(in the rows, 128 means zero)
Each path below is one point turned by a fixed rotation once a step. After each direction that follows a path, write how fast that rotation turns it, in degrees each step (0 if it stays still).
Each turn is a multiple of 5 degrees from 10 to 175, or 0.
Each row of a path follows its step; steps can be skipped.
path 1
step 0: [123 123 126 132 129 128 127 132 115 126 132 131 133 138 129 132 122 116
 123 120 134 134 123 129 119 131 132 131 132 139 130 131 121]
step 1: [131 132 133 127 143 136 137 130 129 128 127 129 128 131 114 126 130 135
 133 141 131 122 130 127 133 130 134 132 126 122 123 125 131]
step 2: [121 127 130 125 117 137 128 135 136 119 122 130 127 131 130 135 123 127
 126 113 134 135 131 121 128 129 125 118 122 125 131 133 127]
step 3: [124 123 122 125 140 117 132 135 123 127 126 130 138 127 129 122 131 122
 127 142 134 126 132 130 117 130 119 130 126 130 131 125 132]
step 4: [124 133 131 134 132 142 119 121 123 124 133 122 127 138 120 136 133 119
 130 127 126 134 132 123 134 126 134 124 127 132 123 128 121]
step 8: [125 134 117 131 134 127 128 127 123 129 114 130 132 138 126 135 136 134
 121 128 134 131 130 125 131 125 131 117 125 137 134 124 122]
step 9: [128 118 137 123 133 139 128 130 118 121 135 128 131 126 120 122 125 125
 135 119 135 125 123 129 126 139 121 131 131 131 128 129 134]
step 10: [130 135 125 134 130 132 138 132 142 127 124 136 129 139 127 135 125 119
 122 132 129 129 135 129 123 128 136 131 125 121 122 126 125]
step 11: [116 125 143 124 127 121 125 132 124 122 122 125 131 128 126 124 129 136
 132 134 137 132 131 120 133 128 122 120 122 133 129 134 125]
step 12: [125 127 109 126 138 138 128 132 120 129 130 123 129 134 126 132 124 121
 125 124 128 127 126 124 115 125 126 126 128 126 131 125 133]
Directions:
[130 128 131 126 130 126 127 125 127 126 127 130 128 124 126 128 128 130
 129 131 132 126 128 128 126 126 125 129 129 126 126 128 130]  175
[131 128 129 126 126 127 124 127 127 124 126 126 127 130 126 127 127 128
 126 128 128 131 131 130 131 131 130 125 130 128 128 130 127]  160
[127 126 125 125 128 131 130 128 127 129 130 128 128 127 125 133 129 132
 127 128 128 128 125 131 130 129 130 127 130 127 129 130 129]  95
path 2
step 0: [121 123 126 116 129 125 134 126 131 125 121 134 138 129 133 121 129 118
 128 124 129 129 130 123 123 127 129 119 134 127 124 128 122]
step 3: [139 131 127 126 123 118 122 130 137 121 126 133 134 135 126 122 126 125
 128 138 125 126 121 126 133 128 126 131 134 130 131 126 123]
step 4: [136 128 131 132 130 122 121 128 138 125 120 131 134 129 125 130 128 129
 123 134 132 126 125 125 129 130 134 134 128 132 141 138 128]
step 5: [133 128 123 128 131 130 122 135 138 128 118 134 131 130 133 126 127 132
 119 125 123 122 119 131 131 129 127 132 121 135 136 128 133]
step 6: [129 122 126 132 128 128 124 135 138 129 128 122 130 126 136 123 126 129
 130 131 133 126 121 126 130 131 129 120 119 138 138 128 136]
step 7: [118 118 125 128 128 123 130 131 134 128 119 123 134 133 136 123 135 126
 127 121 133 125 126 132 129 125 127 122 116 128 132 131 129]
step 8: [118 120 126 124 132 127 129 128 131 132 124 121 137 123 137 117 122 122
 129 125 130 127 127 122 128 119 121 129 125 130 126 128 128]
step 10: [130 129 128 122 134 117 133 124 131 122 125 124 137 135 128 120 122 126
 135 125 127 125 126 125 134 121 128 126 134 126 116 128 131]
step 11: [129 131 123 127 131 115 132 125 133 124 125 129 139 131 128 132 127 126
 133 133 125 134 128 117 131 124 128 130 139 131 127 135 126]
step 12: [140 133 128 125 133 121 125 127 135 124 121 140 136 131 133 125 134 126
 126 133 125 124 127 126 133 129 129 131 137 131 127 128 122]
Directions:
[129 126 125 124 129 127 125 131 126 131 128 124 125 126 128 126 131 129
 127 125 130 129 128 129 127 128 129 127 127 130 129 128 128]  40
[128 128 127 130 126 126 126 126 126 128 127 126 131 124 130 129 128 127
 129 127 127 126 126 130 124 127 126 126 124 127 126 130 131]  35
[127 127 129 129 128 128 130 126 129 130 128 127 129 126 126 132 128 128
 129 128 130 132 129 124 126 130 131 127 128 130 131 132 130]  155
[126 127 128 130 124 123 128 128 128 127 129 126 129 130 129 128 132 127
 130 130 128 130 129 128 129 127 125 129 127 128 130 128 124]  90
[128 126 126 127 126 128 128 127 128 132 130 126 130 131 124 124 127 126
 126 129 127 128 129 126 127 128 128 128 129 124 125 131 129]  45
[126 126 127 126 129 125 128 125 128 128 133 129 129 127 129 129 127 129
 128 124 127 125 131 128 129 130 127 126 132 130 126 129 126]  35
